Each named move below is a turn or a mirror, shown by a few rows before and after it. Which moves, in which order, take the first row of each later pair to the second? The first pair is answered.
q388 (before |-> after):
[ -8 -11 -18  -3 -15   0  12  10 -17  -5   3  14  10   6  14  -2  -1  -4
  13 -15   3  -4  -3 -20  -4   0   9   1   6] |-> [ -7 -12 -20 -12 -12  -1  18  10 -22   3   1   6  10   4  14  -2  -4  -3
  14 -13   1   3   1 -13  -3  -1   6  -8   1]
[  4  14  12 -26  29  -8  -8  -4  -2  -5   6  -4   7  -3  -9  20  -1  -6
  -2  10  -4   3   8  23   1   0   2  11   1] |-> [  5  19  19 -13  21 -12 -12  -6   3 -15  10   1   2   0  -7  20   6  -4
  -2   7  -2  -1   3  19  -2   0   8  16   9]
[  0  -3  -1   3   9   0  -5  -4  10 -10   9  -7  -6   8   1   5   1  -7
   0   6   8   3   1  -3   2  -1  11   0   6] |-> [  4  -6  -2  -7  13   1   0  -3   4  -1   5 -12  -5   6  -4   2  -5  -6
  -1   7   8   4  12   0   2   1   3  -4  -2]
q940 (before |-> after):
[-35   4 -14  22 -19   9   9  -4   2  13  13  -8  -3   7  30 -13  -7  -3
  29  -7   9  15   8 -10   7  -1  -7   0  -7] |-> [-28  -5 -12  -3  -9   7  18  -5  -6  23  15 -11   0  -1  18 -11 -14  -4
  21  -6   8  15  27  10   6  -1 -23  -5 -15]
[ 11  11   9 -10   9  -9 -13 -14  11 -11  14  13  -2 -10 -12   3   7   1
   2   9   6  -3   8  14  -9  13  -3  11   9] |-> [  4  14  11   0   5  -9 -17 -11  10 -16  13  16  -6  -8  -6   3  12   0
   1   7   8  -2  -1   6 -10  12   2  14  11]
[ -7  -5   9  -8  -2  12  -3   9  -4  30  -2 -12  -1  -2  -7 -12  -9   1
  -8   1 -12  14   4  -4   4   4  -6 -14 -23] |-> [-11   4  11  10 -10  13  -8  10   2  17  -6  -7  -2   8   2 -14  -4   1
  -3   1 -13  11 -13 -15   5  -3   0 -11 -19]
q970 (before |-> after):
[ -6  32  46  57  -6  -2 -52  10  43 -11   5  18   1  15   8   1  31  22
  -9  17  -5  -4 -77 -10 -10  -3  36  16   8] |-> [-21  14  32  67 -27   2 -31  27  28  -1 -11   8  -3  27  31 -10  24  18
   3  -2 -18  -4 -74 -40  -4  -6  42  -2   3]
[-14  -9 -19  18 -20 -17  19  12  -8 -11 -14  13  -3   5  21 -11 -12  -1
  14 -17  -4  -5   0 -24  -4  -1   9   4  13] |-> [ -4  -5 -24   9 -10 -24  22   0  -7 -18  -6  23   3 -10  11  -6 -13  -1
  12 -15   5  -8  12  -7 -13   7   9  14  29]
[-15  -5  17  18   5  -1   6 -28 -26 -18  -5 -13   1  13   5  13  11  21
 -12   4  15  39  31  25  -8  -5  16  23  -3] |-> [-17  -4  17  22   3   1   2 -31 -22 -16  -6 -17  -3  16   4  13  13  22
 -15   5  12  43  26  21  -6  -2  18  22 -11]
[ 11   8  16  -3   8   5 -19  15  12  -4 -10  -7 -17  -8  -9 -20  18  20
 -13  16   6  -8  -1   2  11   2 -18   2 -20] |-> [  2   3  11   1  -1   7 -14  21   9   4 -19 -10 -16  -2   1 -23  17  18
 -10  11   0  -7  -2 -12  14   0 -15  -9 -25]
q614 (before |-> after):
[ -8  -6 -10   5   5  -7  19  -8   0  20  -4 -38 -10  20   1   2 -27  20
   2  18 -31  14   8  11   6   3  10   1  -7] |-> [-13   7   0  28  -3  -6  10 -10  14  11   0 -31 -13  25   7   3 -14  22
   2  19 -28  14 -13  -7   7  -4  17  10   2]
[ 25 -31 -20 -13   3 -12  17  -4   4  24   1 -13 -30 -28 -12  -4  -9  -7
  17  -5 -24  -6  18  -7  15  19 -34   6   2] |-> [ 12 -28  -8  12  -6   4   2   6   9  31  -2 -20 -36  -8  -1  -7  -2  -6
  18  -4 -30   0  -8 -33  22   9 -25   3 -13]
[-18   4  36   5   8  29 -22 -19   4  29   4   8  -8   0 -15 -11   0  -8
 -18  47 -13  23 -37  18  -8   5  -3 -11 -19] |-> [-10  12  37  12  11  17 -26 -29  16   6  14  21  -6  -6 -22  -4   8 -12
 -16  47  -1  13 -38  27 -17   3   3   7   0]
Now pairs of rows:
(2 to 3 moves a pair)
[  5 -10 -22 -52   9 -11   0 -16  24  -4  26   0  11 -33  -5 -23   5   1
 -12   4  16  12  11  46 -21  37   2   9  14] |-> [  1   3 -15 -15  -5 -17 -16 -18  42 -28  30  13   7 -21   8 -22  21   0
  -5   1  21   4 -13  30 -23  29  18  21  34]	q388 then q940
[  2 -10 -28 -56  21  10  34 -10 -31  -9  -4  -1 -10  -5 -15  -7 -48   5
  -4  13  -4 -12  -2  28  -9  32 -35   8 -18] |-> [-13   2  -2 -33  16  42   3   1 -16  10  -9 -18 -25  19 -11 -13 -38  10
 -13  28 -17   9 -39   1   7  20 -33   3 -48]	q970 then q614
[ -1  18  23  16   0  30 -21  11   7  11   0  -5  -9  23   0  -7 -13   7
  18  14 -11  -6 -31 -12  29 -19  -9 -27 -19] |-> [ 21  13  -5  10   1  -9  10  -3   6 -34  17  31   9   2   4   5 -12  -5
  32  -8  13 -35   2  13   0  -9   0   1  39]	q970 then q614 then q614
[ 26  -3   5  10  -8 -22  15  -9  11 -23  19  27 -17  -5  -9   0  15   0
   1  -7  12 -21   1  14 -12  -6   7  16  13] |-> [ 25 -24  -2 -23  -2 -11  30   2 -13  13   5   4 -14 -12 -16  -6  -3   4
  -4  -8  -2 -12  24  23  -6  -1  -9 -11 -14]	q940 then q614
[ -9  24  32  14  44  27 -25   8  -2   9  21   2 -34  18  15  37  11  37
 -30   5 -23  48 -24 -12  20  -9  -4   6 -15] |-> [-10 -14  -3 -22  34  16  21  26 -41  34   4 -15 -29   0  25  26 -18  31
 -19 -18 -34  43  25 -18  18  -2 -14 -24 -22]	q970 then q940 then q970
[-18  -4 -10  30 -26  -7   5   6   2  -6  -9  -7  -2  12  31  -8   6  -9
  12 -12  -3  -3 -28 -28  -3  -7  13  -5   2] |-> [ -9  -9 -27   8 -20 -25  26  -2  -8 -13  -1   6   8  -9  23  -4  -3 -11
  16 -21   6 -14  -2 -10 -15   0  10  -1  20]	q970 then q614
[ -2 -14  -8 -20  -4  -7  14 -15 -17  -3   5  -6   5  -1  -6   0 -15   3
   3  -6  -1  -5  17  -1 -20  10  -9 -11   5] |-> [ -4   9  16  13  -5   3 -20 -19   7 -16  10   2  -4  16  -6   0   5   7
   0   3   2  -1 -16 -10 -14   0  -2   3   9]	q970 then q970 then q940
